Each path is a new rotation, seen through one point. The rows after it are directions, each followed by how far the rotation turns it, in deg/step (0 if it stays put).
Each turn is a multiple of 5 degrees from 10 to 175, or 0.
Each row of a path follows its step; steps can be skipped.
Path 1:
step 5: 13; -15; 23; 5; -14; 11; -4; 7; -10; -3; 18; 11; -10; 1; 1; 17; 37; -21; -15; 1; 2; 7; 27; -30; 3; 6; 8; -14; 8; -1; 14; 25; -11; 0; 9; -14; 29; 7; -16; -16; -13; 6; -1; -2; 27; -1; 3; -10; -15; -7; -18; 14; -3; -24; 14; -3; 6; -36; -13; 11; -10; -15; -18; 14; 9; -23; 18; -30
step 7: 26; -19; 36; -3; -9; -7; -4; 15; -23; -4; 7; -13; 6; -6; -12; 5; 19; 1; 9; 6; 11; -23; -1; -16; -7; 0; 30; -4; 1; -2; 2; 10; 7; -6; -10; -2; 14; -19; -5; -18; 18; 20; 21; -13; 19; -14; -2; 25; 19; 10; -23; 5; -3; -9; 4; -10; 1; -19; -12; -2; -14; 10; -42; -6; -7; 23; 23; -32
step 8: 13; -8; 37; 18; -29; 8; -5; 14; 0; -5; 6; 7; -15; 1; 24; 11; 24; -17; 7; 6; -19; 0; 15; -34; -27; 2; 11; 8; -11; 21; 2; 13; -5; 9; -9; 10; 8; -17; 17; -7; 5; 19; 15; -12; 32; -1; 1; 8; -19; -1; -16; 1; -8; -27; 14; -13; 28; -27; -4; 1; 5; -6; -28; -10; 4; 5; 12; -8
step 16: 5; -12; 8; -24; -23; -2; 10; 15; -5; -14; 11; -2; -13; 15; -10; -10; 58; -23; -17; -5; 22; -5; -9; -40; -4; 18; -1; -10; -11; 7; 17; 4; -1; 3; 7; 20; 28; -7; -1; 19; -5; 3; 12; 5; -8; -18; 14; 16; -14; 13; 3; 8; -7; -9; 3; -9; 4; -23; 14; -16; -20; -5; -3; 3; 25; 17; -7; -11
step 19: -26; -14; 1; 2; -39; -2; 2; 5; 0; -25; -1; 14; -21; -14; 2; -7; 49; -27; -5; 10; 4; -14; 11; -38; -3; -3; 2; -12; -7; 1; 23; 29; 0; -9; 24; -10; 21; -4; -4; 6; -2; 14; -1; -8; 2; -15; -14; 1; -13; 0; -25; 9; 2; 1; -17; 10; 1; -14; -3; -10; -20; 13; -30; -4; 5; 13; -7; -12
step 28: -11; -11; 15; -1; -15; 14; 7; -1; -19; -12; 8; 26; 12; -21; 3; -29; 16; -18; -13; -29; 0; 5; 12; -18; 12; 19; 3; -15; -3; 15; 16; -5; 24; 16; -11; -29; 3; -12; 19; 19; 10; 7; 3; -8; -6; -6; 10; -17; 10; 3; -12; 7; 12; -39; 6; -9; 4; -23; 16; -24; 2; -16; 1; -20; -6; 31; -3; -17
step 35: 5; 1; 8; -1; -36; -7; 0; 10; -8; -13; 17; -5; -20; -4; 21; 6; 43; 2; -10; 19; 30; -2; 9; -32; -16; -9; 9; 4; -8; 11; 26; 8; 19; 18; 21; -1; 10; -7; 1; -20; 2; 18; 17; -3; 13; -3; -17; 32; -13; -10; -25; -2; 0; -20; 13; -3; 13; -15; 4; 3; -21; -3; -19; 19; 3; -3; 9; -9
step 38: -6; 0; 27; 24; -38; -1; 0; 7; -24; 2; 6; -7; -19; 2; 9; -16; 31; -9; -10; 11; 4; 3; 0; -27; -11; -14; 46; -21; -10; 8; 6; -11; -1; 7; 20; -4; 18; 4; 9; -1; 0; 1; 4; -17; 1; 8; -5; 17; -14; -5; -13; 7; 1; -33; -5; 3; 10; -16; 0; -1; -9; -19; -27; -19; -26; 15; -11; -5
8; 2; 0; 0; -6; -3; 4; 4; 6; 0; -1; 6; 5; 1; 0; 2; -5; 4; 3; 10; 1; 1; -4; 2; 2; -1; 0; -9; -5; 0; -1; -3; -4; 5; 4; -3; -3; 1; 7; 4; 4; 1; 2; -8; 7; 4; -2; -3; 4; 2; 8; 2; 5; 0; 1; -3; 4; -4; -4; -4; 0; -2; -3; 1; -3; -1; -3; 2
25
-3; 3; -3; 2; 4; 1; 3; 2; -6; 0; -6; 2; -2; -1; -1; -2; 3; -8; 5; -9; 2; -4; 2; 0; 7; -3; -2; 0; 2; 2; 1; 0; 0; 3; 8; -2; -2; 0; 0; 3; 0; 1; -2; 8; 4; 7; -2; -10; 6; -2; -1; 5; 4; -2; 4; 4; -5; 1; -10; 1; -3; 1; -6; -4; 1; -4; -6; -2
80
-2; -1; 1; 5; 4; -1; 0; 2; 2; -1; 3; 5; 3; -8; -1; 0; -1; 0; -2; 7; -4; 5; 7; -1; 0; -2; -12; -6; 1; -1; -2; 3; 7; 3; -1; 2; -4; -1; -4; -4; 4; 2; -5; 2; -1; 1; 5; -2; -8; 3; -4; 5; 2; -3; -5; 4; 1; 2; -4; -1; 3; -2; 1; 7; -1; -3; -5; -8
80
-3; -4; 1; 0; -1; 1; -7; -6; -2; -2; 9; 4; 5; 2; -5; -1; 5; 0; 3; 3; 4; 2; -4; 5; 2; -3; 4; -1; 1; 1; 1; -2; -1; 0; -2; 5; -11; 3; 0; 1; -3; 1; 8; -3; -5; -3; -6; -3; -2; -1; -5; -3; -2; 1; -3; 8; 2; 4; -6; -4; -3; -6; -5; -4; 0; -7; 2; 0
90
0; -1; 2; -1; 1; 2; 3; 2; -2; -2; 5; -4; -9; -4; -4; 4; 2; -2; 4; 5; 1; 3; 0; -1; 3; 2; 4; -2; 3; 1; -1; -2; -5; 10; -2; 2; 9; 4; -3; 0; -2; 0; 3; 8; 1; -2; -2; 8; -3; 7; 1; -5; 6; -1; 1; -1; 3; 3; -5; -4; -2; 10; 3; -1; -9; -6; -2; 1
130
-4; 7; -8; 1; -3; 3; -1; -4; 0; 3; -2; -1; -1; 6; -6; -1; 5; -5; -4; 6; 9; 1; -4; -1; 2; 2; -1; 1; -4; -2; 4; -3; 2; 8; 4; 4; -8; 0; 1; -1; 0; 6; 1; 1; -3; 4; -1; 1; -5; 2; -2; 6; -1; 4; 0; -5; -1; 1; 9; 5; -1; 8; 3; 3; 0; 3; -4; -1
20
-4; -1; -2; -10; -8; -2; -1; 6; 7; -4; 2; 3; 6; -3; -1; -1; -1; 0; -1; -3; -1; -1; -5; 0; -7; 1; 2; 9; -2; 9; -3; -2; -1; 6; -2; 1; 1; 0; -1; 2; 7; 5; 2; 4; -1; 5; 2; 1; 1; 2; -2; -3; 3; -1; 5; -1; -8; 2; -2; 6; 0; -8; 5; 2; 1; -4; -2; -5
55
Path 2:
step 7: -4; 9; -11; -6; 26; 4; -10; 1; 8; -3; 12; -8; -12; 15; 18; -12; -2; -10; -10; 30; -24; 23; -28; 38; -6; -21; -11; 8; -23; 5; 1; 13; -18; -30; -16; 2; -40; -7; 4; 6; -2; 9; -3; -15; -1; 27; 1; -6; -22; -9; -8; -1; 15; -3; -20; -27; -15; 6; 21; -31; -2; 3; 15; -10; 9; 3; -8; -21
step 13: -11; 2; 12; -4; 10; -11; 5; 11; 8; -3; 5; 25; -29; -19; 7; -5; 13; 11; -28; 14; -37; 12; -36; -1; -11; 9; 7; 9; 13; -10; 15; -10; 15; -9; 28; 16; -8; -20; 25; -4; -1; 6; 7; -7; -3; 0; -2; -7; 32; -8; -9; -12; 5; 14; -12; -23; -16; -35; -7; -26; 15; 25; -2; -22; 2; -21; -11; 8
step 18: 21; 6; 4; -16; 0; -28; -2; 18; 0; 13; -1; -17; 5; -8; -2; 0; 25; 5; -19; 15; 9; 21; -15; 54; 20; 8; 11; -23; -28; 0; -14; 19; -1; -10; -10; -10; -17; 11; -15; 4; 6; 1; -17; 5; -18; 31; 9; 27; -15; -16; 9; -16; 0; 11; -35; 5; 7; -14; 9; -11; 0; 14; -3; -6; 3; 8; -6; 20
step 20: -18; -10; 16; 17; 8; 0; -24; 21; 36; -1; -24; 5; -25; -4; 1; -10; -2; 2; -31; 2; -18; 9; -19; 0; -27; 14; 15; 8; 8; -4; -3; 10; 5; 19; 14; -5; -4; 7; -27; 14; 14; 32; 13; -2; -4; 25; -8; -19; -12; -7; 1; -24; -12; -4; -11; 7; 0; 12; 31; -1; 0; 36; -8; -24; -8; 26; -5; -8
step 22: -2; 17; -2; 5; -25; -25; -31; 5; 0; 20; -1; -4; -7; 11; 3; -16; 35; -12; -4; 12; -1; 1; -9; 16; 2; -26; -1; 19; 17; 0; 3; 2; 17; -5; 24; 6; 13; 18; 16; -27; -7; 31; 0; -10; -31; 5; 22; -28; 11; -30; 17; -7; 0; 5; -21; -8; -9; -19; 7; -24; 6; -16; -17; -5; 8; 16; -19; 6
step 30: -23; -8; 11; -15; 2; -24; 17; -13; 11; 13; 1; 11; -16; -1; -7; -18; 11; 11; -15; 6; -2; -13; -7; 11; 1; 16; -9; 8; 0; -4; -23; -3; 21; 3; 22; -1; -13; -12; 23; -12; 9; -9; -3; -3; 13; 4; 21; -23; -8; -45; 23; -12; -9; 16; -15; -1; 9; -35; 22; -38; 15; -18; 11; -33; -3; 9; -13; 3
step 36: -14; 9; 3; -3; -28; -2; -27; 23; 19; 28; -7; 5; -17; 8; -7; 32; 5; -15; -10; -2; -15; 12; -47; 18; 19; 24; -13; -1; -16; -19; 2; 21; -8; -11; 18; 10; 20; -10; -8; -3; 16; -22; -10; 0; 5; 18; 16; -11; 3; -31; 7; 19; 0; -14; -1; 10; 10; 3; 9; -2; 25; 4; 26; 5; -6; -12; -9; -8
step 39: -9; 0; 1; 23; 18; -11; -5; 25; 22; 13; -22; 11; -5; -5; -2; 4; 22; -29; -7; -11; 11; 14; -30; 16; -5; -1; 12; 18; 11; -16; -23; 9; 0; 2; 18; -25; 12; -7; -4; -15; 9; 19; -4; -44; -17; 34; 1; -19; -15; -4; 16; -10; -4; 22; -16; -9; -9; -11; 28; -1; 6; 4; 0; -8; -6; 10; -19; -18
-2; 0; -1; -5; 0; -1; -8; 0; -4; -5; 1; 0; -6; -6; 5; -3; -1; -4; 3; -2; -7; 2; 0; 2; -9; -6; 1; 6; 0; 3; 2; 11; -5; 5; -2; 2; 2; 0; 8; 2; -3; -2; -6; 2; -3; -5; 3; 3; 5; -1; 2; -2; 4; 0; -1; -3; -8; -1; 0; -1; -2; -3; -7; 1; 0; 0; 6; -1
120
-1; -4; 9; 8; 4; -3; 2; 3; 2; -3; -2; -5; -4; -5; -4; -1; 2; -3; -1; 3; 3; -7; 4; 0; -2; 1; -6; -7; -6; 3; 2; 5; -3; 4; -1; -4; -2; -1; 2; -4; -2; 4; 3; 1; 4; -7; -7; -3; -3; -3; 6; 8; 2; 0; -7; -1; -5; -2; 2; 0; 3; 1; -1; 6; 4; 3; -2; 2
35
-2; 1; 5; 0; 2; 6; 6; 1; -1; 2; 2; 4; -3; -8; 3; 3; -1; 5; 0; -8; -5; 4; 0; 5; 0; 3; -5; 1; -2; 0; -3; 7; 1; -3; -1; -9; -1; 2; -1; -8; 1; 1; -2; 4; 0; -2; 8; -1; -6; 2; 0; -1; 2; 0; 4; 12; 8; -5; 2; 3; -1; -4; -5; 2; 1; 3; -2; 0
115
4; -1; 5; 1; -1; -1; 2; 3; -3; 5; -2; -2; 3; -1; -7; 4; -3; -1; 10; 2; -2; 5; 6; 1; 1; 0; -4; 0; 0; 1; 4; 7; -4; -2; 12; 1; 2; 2; -1; 5; 3; 1; -2; -9; 1; -4; 0; 4; -1; 2; -2; 1; 9; 5; 3; 0; 3; 2; -2; -1; 8; 4; 1; -7; -4; -3; 2; 2
145
-3; 1; 2; -3; -5; -3; 1; -1; -2; 1; 3; -3; -3; 3; 1; 3; 2; -3; 8; -1; -3; -3; 3; -5; -4; 4; 1; 2; -3; -7; -5; 0; 2; -4; 2; 10; 0; 2; -8; 0; 3; 3; 1; 1; -4; -6; 2; 2; 3; -2; 1; 2; 1; -10; 3; 0; 1; 2; 1; -8; 2; -6; 1; 4; 8; 10; -4; -2
55
